128 stands for zero in the data rows.
What is the hidden score of each row? Scores go from 0 to 20, and 10 is about the middle. The score is a weighted sum of the row's numbers plus the product of two more (or one squared), each taken from its middle value.
[129 119  91 132 101 108 165 109 156 142  96 116 146 147 117 160] ~ 8
[141 187 152 161 134  93 147 129 207  90  72 186  57  47 201 117] ~ 11
[140  89 108  84 110 140 140 106 106 174 108  96 149 136  79 140] ~ 10
[155 119 109  86 112 100 191 125 177 143  72  97 118 138 118 141] ~ 11
[125 116 120 125 112 161 109 148  78 136 155  95 151 127 111 116] ~ 14
[151 111  98 129 100 158 142 118 104 104 132 110 138 116 114 120] ~ 9
[106 102  98 129 106 167  96 133  84 154 213  93 193 150 104 117] ~ 11
[156  79  83  87  92 171 147 129 114 186 107  77 185 199  60 144] ~ 14
[ 89 136 171 159 202 103  97 142  92 156 151 164 129 140 138 130] ~ 17
[ 68 141 153 159 181  95 111 128  93 156 179 156 145 146 104 140] ~ 14
[122 191 162 160 138  97 139 105 191  48 109 170  37  47 209 110] ~ 6
[125 153 164 163 167 113 133 142 120 122 128 172 101 121 117 131] ~ 9
[118 159 149 157 148 120 140 131 136 127 159 157 118 128 124 131] ~ 11
[136 146 130 117 113 153 143 130 140 104 120 152  91  66 163 109] ~ 12
[154 143 144 129 135 153 103 154 111  94 150 131 116 131 135 109] ~ 17
[144 149 140 123 137 108 144 136 161 138  99 137 128 148 126 128] ~ 8
[164 131 125 114 114 149 113 129 127 112 131 144 122  86 124  99] ~ 6
[125 158 117 142 114 109 155 120 173  99 103 131  87  88 181 123] ~ 11
[141 109  72 102  73 140 152  95 169 133 120  74 138 160 128 152] ~ 11
[164  78  86  98  88 135 149 128 143 129 106  79 180 181 119 138] ~ 4
[143 159 139 138 136 118 112 142 118  87 140 129 106 112 147 114] ~ 9
[ 94 166 173 157 160 115 110 122 152 117 134 188  84  73 184 110] ~ 9
[111  85  99 110 125 154 128 115  75 182 202  97 201 196  77 139] ~ 11
[146  93  82  90  82 147 157 101 131 161 123  65 182 182 121 148] ~ 12
[145 120 129 126 128 145 115 130 127 112  94 135 111 103 133 115] ~ 9
[ 90 144 134 111 130 116 143  96 160 146 107 173  93 111 142 143] ~ 8
[106 150 158 151 148 143 115 118 125  97 156 168  96  94 160 128] ~ 13
[120 126 118 116 132 144 131 127  85 147 166 142 146 133  93 126] ~ 11
[107 136 105 123  90 145 144 107 125 161 151 144 126 108 107 143] ~ 12
[130 160 143 123 151 119 138 132 173 123  85 147  95 136 133 137] ~ 11
[183 111  95 137 101 162 148 135 115 115 117  94 148 168  99 133] ~ 16
[176 137 127 108 105 164 136 139 136  87 104 139  93  99 138 109] ~ 18
[114 148 156 152 160 120  99 149 123 104 158 123 109 136 134 103] ~ 12
[126 141 113 116 101 149 128 114 129 118 143 133 113  91 121 106] ~ 9
[125 117 105 145 124 159 100 154 100 126 159 106 189 174 126 109] ~ 9
[ 91  92 113  82 112 154 135 107  98 173 144 116 156 146  98 141] ~ 11
[ 88 121 119 116 122 135 133 103 136 147 168 116 134 126 140 119] ~ 10
[ 98 151 135 160 140 156  93 132  89 109 195 152 113  85 142 101] ~ 12
[160 133 111 127  96 131 120 134 157  87 110 110 121 100 174 118] ~ 7
[125  63  52 103  54 149 150  95  87 157 182  64 174 142  88 130] ~ 9
[157 115 106 128  95 137 151 142 169  62 120  88 123 101 156 106] ~ 8
[135 146 170 131 135 146  94 157 115  92  88 148 105  77 162 119] ~ 10
[152 162 138 165 122 135 108 157 121  76 156 123 108  83 150  99] ~ 11
[ 89 155 163 152 177  95 115 125 113 139 165 176 115 111 132 128] ~ 10
[143 122 139 135 131 169 119 137  69 103 144 165 116 106 128 109] ~ 16
[145 138 114 129  87 149 136 119 108 110 159 143  98  67 146  92] ~ 9
[ 89 194 183 164 185  91  96 141 117 124 158 173  79 110 143 121] ~ 13
[133  80 100  94 106 150 134 119 116 155  80 113 146 123 112 135] ~ 12
[139 162 152 153 151 116  93 139 144 106 128 136 113 147 144 124] ~ 9
[140 122 106 129 106 143 127 122 114 118 141  95 126 125 120 127] ~ 11
[112  96 134 129 151 126 147 117 126 158 101 127 119 161 103 163] ~ 11
[124 162 178 143 163 144 113 140 108  85 131 184  55  48 171 112] ~ 14
[139 162 127 143 121 113 108 135 116 105 165 132 112 112 143 106] ~ 8
[162 116 158 127 128 153 127 163 132 108  87 131 115 114 130 127] ~ 11
[184 123 143 143 122 177  85 172 119  95 116  86 129 125 114  92] ~ 13
[123 113 119 115 115  99 141 125 187 112  78  95 118 127 156 134] ~ 18
[122 123 133 125 135 100 115 105 131 126 119 169 127 114 122 137] ~ 2
[118 127 172 129 175 119 107 162 100 148 110 138 139 176 100 139] ~ 11
[121 142 116 133 127 103 134 105 163 149 156 131 131 152 109 144] ~ 6
[187 131  99 115  84 152 147 128 137  78 123 102 107  92 134 108] ~ 10
[132  96 117 110 130 142 138 120  88 145 143 140 141 135 103 133] ~ 8
[ 99 101 120 107 139 121 156  76 158 177 113 127 138 152 110 151] ~ 7
[122 125 131 129 120 164 123 145  80 134 142 155 106  84 138 119] ~ 15
[120 148 121 122 117 123 120 105 162 139 150 137 108  99 129 117] ~ 9
[125 154 122 142 125 123 124 121 141 106 136 134 115 101 153 118] ~ 8
[126 170 178 146 182  89 100 153 161 111 113 163  87 117 146 120] ~ 12
[ 75 172 176 168 187 104 102 133 118 118 163 178  89 110 128 124] ~ 12
[101 114 134 110 152 122 101 124 119 151 134 136 128 137 122 118] ~ 13
[ 94  95 133 110 174 108 115 116 113 181 145 140 156 149 125 136] ~ 18
[155  85 118 113 130 152 139 114 109 142 128  98 151 160 114 130] ~ 9
[149  79  80  90  88 175 151 111  97 178 126  92 166 144  70 144] ~ 12
[179 106  63 101  59 157 151 115 147  80 146  66 145 104 133  96] ~ 5
[112 150 109 116 120 131 128 101 176 147 141 128 119 118 139 126] ~ 10
[105  95 111  99 103 181 130 125  97 159 159 114 151 123  98 114] ~ 13
[192 114  92  92  82 122 154 136 145 116  87  88 129 123 126 126] ~ 7
[161 154 125 148 108 133 139 140 156  86 101 129 102  92 154 122] ~ 9
[121 118 110 137 103 144 124 145  89 148 168  93 147 150 104 119] ~ 14
[117 111 123 123 151 128 120 127 126 182 110 117 150 168 109 147] ~ 15
[194  70  45  73  34 201 168 124 117 137 103  53 177 145  77 126] ~ 15
[114 162 162 122 158 107 130 120 181 133  75 160  85 139 151 140] ~ 10
[134 149 173 133 161 108 109 147 158 116 103 162 100 103 142 117] ~ 10
[179 100  82  86  90 159 172 124 155 124  75  92 140 139 107 136] ~ 10
[123 155 174 141 175 126 119 140 145  95  86 176  86 112 150 112] ~ 8
[132 118 143 138 142 136 117 138 108 134 117 126 124 125  95 120] ~ 12
[ 92 158 166 166 194 124  98 152 107 131 171 172 104 121 128 111] ~ 15
[ 97 145 148 139 170 125 117 127 113 133 174 144 145 152 115 135] ~ 10
[156 122 102 113  97 128 152 106 155 127 115 111 138 155 121 141] ~ 9
[178 121 122 119 101 126 154 141 169  84  82 104 102 118 145 117] ~ 7
[ 86 114  90 131 110 115 137  90 108 159 186 121 168 165 118 158] ~ 6
[ 87 144 153 155 174 132 109 143 115 155 163 154 113 130 115 114] ~ 18
[102 135 147 111 153 129 159 109 134 144  95 162  99 115 129 129] ~ 10
[138 148 117 141 102 114 125 141 144  79 136 105 100  89 171  97] ~ 13
[ 99 113 146 123 168  91 134 111 131 158 121 113 124 164 127 161] ~ 12
[112  88 114 105 116 174 144 136  68 143 127 127 152 141  96 139] ~ 16
